One turn moves each row of this set onto another row. After a few examples, where does it send each row asked below?
q_167: [  2 -24   5  -3   3 -19  19   1   7   7 -12   1   5   5  12  12   1 -10
   4  -1 -16   2   7  13 -29  -1   5 -13   0   2  -2   1 -14  -9]
q_232: [ -6  -9   5  -7   6 -19  32  -1   8   2 -14   0  13  16 -13  15   1  -9
  21  -5  -1   8  -7   0 -27 -14  26   7  -2  26 -11  -6 -15  15]
q_15: [ 15  11  13  12 -12  -2  -6  -3   9  14  -3 -10   6  15 -12   7 -10 -19
   0  -4  -8  -9 -15  -8 -18  20   3   4 -15  29  -5   0 -12 -10]
q_377: [ 16   4  -2   7   6  -7   0   5  14 -14 -30  -1  -9   6   2  10  -2   1
  11 -15  -9  22  -9   8 -22   5  15  -7  -2   8 -19   5  -1   8]
q_824: [ 15   9  12   9 -13  -4  -7  -3   8   8  -3 -10   6  15 -13   6 -11 -22
  -3  -5  -7  -5 -15  -8 -20  20   2   2 -11  29  -1   0 -14 -11]
q_269: [ -4 -12   4  -6  -7 -17  22   3  12   0  -9  -5  13  18 -12  17   4 -23
  29  -8   5   7  -8   1 -23 -10  26  17  -6  24 -10   0  -8  20]
q_653: [ 16   9   8  10   0 -11   1   5  10 -21 -21   0  -5  13   0  13   0  -6
  12 -15 -15  26  -7  -1 -25   5  14  -2  -1   5 -15  -3  -4  20]
q_544: [ -7  -6   7  -6   1 -14  34   3   6  -3 -10  -1  10  21 -12  10   2 -20
  24  -2  -4  14  -4  -1 -23 -13  25  -3  -8  27  -9  -3 -13  12]
q_583: [ -5 -13   6  -4  -4 -21  31  -2  10   0 -10  -4  12  23 -10  13  -2 -23
  22  -8  -3  10  -5   1 -28 -12  21  14  -6  18 -11  -4 -12  25]
q_671: [ 12 -28   4  -2  -3 -23  21   3   7  -5 -17  -9  -2   7  13  15  -4 -13
   3  -1  -8   0   4   9 -32   9   7  -6  -5  -5  -2  -1 -10  -2]
q_188: [  9   8   5   9   7  -8   4   7   7 -18 -25   5   2   5   3  10   6   7
  11 -10 -11  18  -6  -2 -20   2  16  -9   4   6 -17   2  -5  13]
q_169: [ 13 -27   7  -1  -4 -19  16  -2   9   5 -11  -6  -2  11  18  14  -3 -19
   7   0 -22   2   8   9 -32   2   3  -7  -1  -4  -1  -1 -10   0]
q_793: [ 20   1   5   3 -15  -2   1 -10  11  17   0  -8   1  15  -7  14  -9 -21
   4   3 -11 -14 -20 -16 -19  15   7   6  -7  37  -6  -1 -10  -6]
q_841: [ -1 -21   5  -1   0 -18  17   3   7   5 -12  -3   2  10  15   6  -1 -22
   9   1 -20   1   8  11 -22   2   7 -17  -4   0  -6   4  -5  -6]
q_59: [ 22   0   5   6 -14  -4  -1  -9  11  15   0  -8   5  13 -11  15  -8 -19
   8   2 -12 -15 -17 -13 -19  14   9   9 -10  36  -4  -2  -9  -8]
q_989: [ 19   0   4   4 -13  -4   0  -9  11  11  -1 -10   3  13 -10  13  -9 -21
   3   5 -10 -15 -20 -16 -19  13  11   8  -5  37  -4  -5 -11  -6]
q_106: [ 11 -26   2  -4  -3 -11  21   2  10  10 -15  -6   2  14  14   6  -3 -10
   8   4  -6   0   6  15 -32   0  10  -9  -2   3   0   8 -14  -6]
q_205: [ 10   6   4   9 -18  -4  -6 -10  10  11  -6  -5   9  16 -10   3  -7 -21
   5  -3 -12 -14 -26 -15 -12  11   5  13 -10  30 -11   6  -9   1]
q_69: [ -1 -14   0  -8   1 -10  32   3  11  -1 -11  -4  12  17 -11  18  -4  -9
  17 -11   2  14 -11   5 -18 -12  26  12  -9  26 -15   3 -14  20]
q_336: [  0 -17   2  -7  -6 -23  34   0   5  -9 -13  -7  11  16 -12  14   0 -13
  19  -7   5   6  -8   1 -29  -8  23  14  -8  16  -9   0 -10  19]
q_319: [ 17  10   4   7  -1  -3  -7  10  11 -20 -24  -1  -4  10   1  16   8  -6
  16 -14 -10  22  -7   0 -19   3  12   0  -5   6 -11   3  -8  12]
q_606: [  8   9   2   6   6  -3   9   7   7 -19 -23   1  -5  11   5  13   3  -2
  15  -5 -18  19  -7  -7 -12   3  19 -14   0  11 -20   2  -2  15]
q_37: [ 15   3   3   6   0 -12   9   7   5 -28 -27  -3  -1   9  -2  14   1   1
   7 -14  -6  20  -9  -1 -23   7  14   0  -6   1 -14   2  -6  14]
q_690: [ 12   9   3  11 -15   1  -6  -9  11  11  -7  -7   9  16 -15   8  -8 -20
   6  -2 -12 -16 -22 -13 -13   9   7  15 -10  30  -8   4 -13  -2]
q_764: [  9   7   4  10 -16  -2  -7  -7   9   6  -7  -6  10  13 -13   3  -8 -20
   1  -4 -11 -15 -24 -14 -13  12   7  12  -7  28 -10   4  -9   0]
q_452: [  8 -26   7  -5  -1 -15   9   3  14   9 -10 -10  -3  11  16  21  -1 -20
   9   4 -10  -2   7   9 -27   7   3  -6  -4  -1   2   0 -14  -2]
q_656: [ 17  10  12   9 -11  -4  -6  -5   9  11  -3  -7   4  17 -11   6  -8 -21
  -1  -6  -8  -5 -17 -10 -19  19  -1   3 -15  30  -5   2 -13  -9]

q_452 goes to q_319
q_336 goes to q_671
Where do these go?
q_841 goes to q_606
q_169 goes to q_653
q_232 goes to q_167
q_106 goes to q_377
q_764 goes to q_989

One turn moves each row of this set onto another row. After a few examples, where does it send each row asked below?
q_222: [  9  -1  -4   3   2  17   2   9  13  -3  23  -8  -1   0  -9 -11  -7  -4
   5   1 -12   2  -5  -2   0  -9  -6   4  -3  -7   1  11 -21  -7  -9]
q_417: [-18  -9  -2   7   9  -5  14  -9  -7   2   4   1 -14  12   0   7   0   0
   5   5  13 -13  -5  20   2  -1  -8   1   7   1   9  -7  -3  -9   4]
q_758: [ -1  -5  -6 -17  -7  -4  -2  13 -12  -2 -14   2   4 -13  -7  -1   4 -10
   0 -12  -9   3 -16   1   7   2   6  -7 -13  -3  19   9  -6   2   1]
q_728: [ 15  12   0  -8  -9  -8  -2   6  -4  -8 -18   3   7  -7   0   6   7   9
  -4 -15  -3  16   0  -1   2  12   3  -7   1  -7  13   1   1  11   1]
q_231: [ 11   3  -7   7  10   9  -6   1  -1   6   9  -1  -1   4  22 -10  11  13
 -10   6  10  -5  -2   6 -11 -14  11  -2  11   8  -1   1   5  10   4]
q_917: [-10   5   9   2  20   4   2   5   8   2  -2  -7  -3   6  -1   4 -16  18
  -3   8  -4 -25   2   4   6  -6  -7  -9   5  -5   3  -4  -1 -11   3]
q_826: [ 12  -3  -7   0  -5  16  10   1  14   0   7   1 -19  -5  13   5   5 -10
   4  11   9  -4 -12  10  -9   2  -9   2   2  -7   4   9 -10  -7 -15]
q_642: [ -2 -17   1   7   4   6  13  -8   7   0   5 -10  -2   0  -3 -17   8  -5
   0  -7   0  -9  -2 -10  -9 -14  -2   0   7  19   1  14 -16   5   8]
q_981: [  1  -1   9  20  -2  13   3  16  -4  14  -6   2   2   5   7  -7 -14  -3
   3   6   1 -16  10  -3 -11  -2  -7   0   2  12 -12   2   0  -6   7]
q_823: [  1  -4   4   0 -15  -3   1   8  -2  -3 -18   7  -1  -6  -2   9 -15   4
  21 -11   1   7   4   5  11  -2  -8  -3  -1   4   1  -5  20   4  -7]
q_738: [  1  -2  10  13  22  -8  -2  -1   7   3   0   7   4   9  -9   3 -18   0
  -4   4   0   6   8   4  -8   0  -7 -14  -8  -4  -9  -5   9 -13   3]
q_89: [ -2 -10  -3   0  10   6   2 -11   6  -3   8   2  -6 -12  -6 -20  -2 -17
  -7   3  -1   9 -11 -14   2  -7  -8  -8 -11 -11 -12   6  -9 -11   4]
q_810: [ 10   4  -3 -15  13   4 -10  -9   6   1  -5   4   3   2 -11 -13   8  -1
 -14   1  14  -3   4  -1 -14  -6  12  -9   7 -17 -11   2  11  -1  -1]
q_514: [ -6  -3  -1  -3  -6  -5  -3  18 -11  -2 -12   3  -3  -5  -5   9   0   7
  -1 -17 -12   9  -3  -2  19  11  -8 -10  -8   3  -2  -1  12   2   3]
q_699: [  0  17  -4  -2  -6  -2  -8  -8  -8   2  12 -14   2   9  -6  -5   4   5
  -8   3  11  -6   7  -9   0 -17   4  -2  17 -16  -9   6  -3  11   1]
q_765: [ -5   6  -8   4 -13   0  -1  -4   5   8   7   4 -13  17  -5  10  10  -8
  -1  -7  14  -7  10  -1 -12   6   3  12  16  -4 -12   6   0  -1  -7]
q_45: [-10   2  -6 -11  -8  -8   4   0   8   4  -6   6  -1  -6   1   0   3 -10
  16 -16  -6   3 -23  -3  14  -1   5 -10  -6  10   7  20   0   1  -1]
q_871: [ 10  13  -6 -12  -7   3 -11  -6  -5  -5 -17  11   2   3   7  -1  12   6
  17  -5   0  11  -4   6   8   5  16   7   1  -1  10  -2   0   1   4]

q_231 goes to q_642
q_823 goes to q_871
q_699 goes to q_222
Where do these go?
q_738 goes to q_810
q_728 goes to q_758
q_826 goes to q_417

